[[ 13 -32   0  21  14   4  15]
 [ 10 -22  -1  18  24  -1  -4]
 [-23  10   3 -10  -4  -6   4]] yields 4

[[ -4  -7   5  -2  -4]
 [ 11  14  30   7  16]
 [-19   3   9   0 -16]] yields -2

[[-19 -14  15  -4  21   3]
 [  9  29  23  -9 -16  -8]
 [ -3 -25 -28 -17  11  14]] yields 21

[[-13  26 -32  18   7]
 [ -4 -24  25 -25   3]
 [-15  -6 -32   6  15]] yields 18

[[  5   7  -7  -8  24]
 [  1  35 -24 -14 -31]
 [  2  11  -4 -13  20]] yields -8

[[10 -5 -9  5]
 [-7 13 25  7]
 [ 1 23 11  9]] yields -9
---
[-17  -6 -19   5 -23 -33] -> -23

[[  4  12 -26 -25 -11  21   6]
 [ -7 -12  20  16   6 -21   1]] -> -21

[[ 1 -1  3 -2]
 [19 -8 34  3]
 [-7 -3  0 -1]] -> 0

[[ 10  -6  -2   1  -9  -3]
 [  9  18   4   5 -12 -23]
 [  7  27   9   0 -17 -31]] -> -17

[ 5  7  3  1 -9  8 30] -> 8

[[  7  -4   0 -32]
 [-13   4  -3 -13]
 [ -1   1  -3   1]] -> -3

[[ -3   9 -10  -1  -4]
 [-12  27  -1  29 -26]] -> 29
---
[30 -5  0  3 -1] ==> 30, -5

[ 1  2 -3 -2  0 32] ==> 32, -3

[[  4 -23 -26  -2 -17]
 [ 11 -24 -27  -3 -18]] ==> 11, -27

[ -1  21  17  -7 -30  -9  14] ==> 21, -30

[-27  -5  -4   1] ==> 1, -27

[[ -4  13  -5 -13   6  14  12]
 [ 11  -5 -10   2  -3  -6   3]
 [ 27  -2 -16 -12  -9  -7   7]] ==> 27, -16

[[-11   4  19   9]
 [ -1  -8 -10 -12]
 [ 24  32 -11  -4]] ==> 32, -12

[[  9   7  -5 -25  26  -7]
 [ 10  15  16 -14 -33   4]] ==> 26, -33

[ -8  14 -32  -5   0] ==> 14, -32

[[  4  -1  -9  -8   1  -1]
 [  7 -10  -2   0  13   3]
 [-11  27 -10  -3 -13  -3]] ==> 27, -13
---
[[ -4 -15  10 -22   8  26  15]
 [ 13  -3  -7  -4  17  16   6]] => 8

[  8   4  -2   0   2  -6 -29] => 2

[25  5  3  3  2 -4  4] => 2

[[ 18 -28  28   3  -8  -3 -12]
 [-12  26 -25  -1   6   4   7]
 [  9  -6   7   1  -6  -2  -6]] => -8

[-10 -26  12  21  26   7  14] => 26

[-13   0 -10   6  12 -13 -28] => 12

[[ 15   4   6  12  25   3 -11]
 [  4  -1  13 -11   8  -3  21]
 [ -2  -1   0  -3  -7   9 -14]] => 25
---
[[  3 -14  23  -8   1  27]
 [-17  30 -13   4 -19 -26]
 [-30  19  14 -17  11   3]] >> -14

[[ 10  20  14  16   1]
 [ 20  15  14  -7 -15]
 [  8  18  30  18  21]] >> 20

[[-31 -21   7  -5]
 [-34 -24 -15   1]
 [ 22 -15  13   9]] >> -21

[[ -2 -12  -9   1]
 [  7  25  23  16]
 [  6  26  25  20]] >> -12

[[23 -4 -3  0  3]
 [32 -7 -1 -3 -1]
 [18 -4 -4  2  1]] >> -4

[[ -3   2  12  33 -18  29 -20]
 [ 28  -7 -27 -22   6 -23 -17]
 [ 14  -9 -27 -27  11   6 -14]] >> 2

[[ -8  -8  -5  12]
 [-14   7 -17 -30]
 [ -2  -4  -4   8]] >> -8

[[ 20  -2   3   7  26   0  -3]
 [-18   2  19   9 -17  29  30]
 [-25 -10 -14 -18 -13   5  -7]] >> -2

[[  5 -11   6   1 -11]
 [ 17  -5 -24   0  20]
 [ -1  15 -13  25  10]] >> -11
---
Q:
[[ 20  20  16  19]
 [-29 -29 -28 -20]]
A: -29

Q:
[[-10  -8  20  27 -14  10]
 [  0   5   6   9   4   2]
 [ -2   1 -25 -24  -5 -18]]
A: 5

Q:
[[  8  25 -25  -3  14  19   2]
 [ 16   4 -14   3  -3   1 -14]]
A: 4

Q:
[[ -1   1 -12 -19  14   1 -17]
 [ 18  -9 -10 -25  -3 -15   5]]
A: -9

Q:
[[-21   4  -1 -14 -20]
 [ 25   2  -9   3  13]]
A: 2

Q:
[[ -6  -6  -2  -7 -30]
 [ -6   1  -5  -6 -27]]
A: 1
---
[ 0.12  0.02  0.11 -0.18 -0.16  0.07  0.02] | -0.18, 0.12

[ -45.795   73.885  119.069 -173.853    2.141] | 119.069, 119.069

[ 0.18  0.09  0.16  0.12 -0.15  0.03  0.13] | 0.12, 0.18

[[  72.99   40.55  -98.76   31.75  -11.87]
 [ 107.36  150.25 -107.86   40.89  -69.98]
 [ -44.41 -209.25  178.75   33.97  165.65]] | -107.86, 178.75

[  53.31   24.13  -35.32  -41.80  104.66  -43.69 -132.71] | -41.80, 104.66

[-0.015 -0.063  0.076  0.180 -0.034 -0.049 -0.201] | 0.180, 0.180
---
[[ 22 -27  20  -1  -9]
 [  8  31 -20 -17   0]] -17

[[  6  14  -8 -22  20  -6  -3]
 [-24   9  28  20   1  10  -9]] 10

[[ 26  28  21   5 -11 -22 -23]
 [-20 -24 -19  -6   7  14  15]] 14

[[ 20 -25  34   3  -3 -10]
 [-15 -10   0 -10  33 -21]] 33

[[ 24 -14 -17  15  -2]
 [ -3 -18 -15  33 -23]] 33

[[  4  -6  16  -2 -15  10  19]
 [  4 -18  16  -2 -15 -28  -7]] -28
---
[ -7 -25 -15  -5  -2] → -2, -5

[-20 -12 -31  15] → 15, -12

[10 20  4 30 -1 15 -9] → 30, 20

[ 5  1 25 -1] → 25, 5

[[ -9   4 -26  -9  -2   4  -3]
 [-10   7 -27 -10  -5 -19 -15]
 [ -5   3  -5  -9   9   6   3]] → 9, 7

[[-26 -16 -15 -10]
 [-11  -1 -25  23]] → 23, -1

[[ -6 -22  27  -5  -5  -4   9]
 [ 10  12  13  11 -25   7 -14]
 [-16  -2  19   9  -6  12 -17]] → 27, 19
---
[[7459, 3444, 8912, 8325], [8626, 8415, 6320, 6211], [5748, 5688, 1329, 6307]] ans = 8626
[[119, 162, 62, 123, 141, 197], [114, 151, 54, 123, 141, 187], [89, 111, 109, 223, 199, 137]] ans = 114
[[36, 27, 75, 1], [17, 56, 15, 15], [68, 40, 78, 53]] ans = 17
[[121, 440, 31, -23, 35, 212, -382], [-177, -702, -206, 314, -94, -498, 695], [613, -260, 196, -44, -147, -680, -256]] ans = -177
[[9767, 8642, 5188, 2723, 1892], [5993, 8642, 5218, 4542, 4730], [6783, 8642, 4379, 2608, 3271]] ans = 5993
[[243, 208, 178, 2, 6, 177], [81, 226, 181, 51, 169, 186], [227, 105, 153, 201, 31, 168]] ans = 81
[[65, 86, 59, 48, 76, 35], [51, 39, 39, 57, 15, 63], [72, 95, 78, 17, 92, 11]] ans = 51
[[3945, 2605, 3452, 5840], [6532, 8040, 7689, 5769], [3730, 2310, 6647, 8113]] ans = 6532
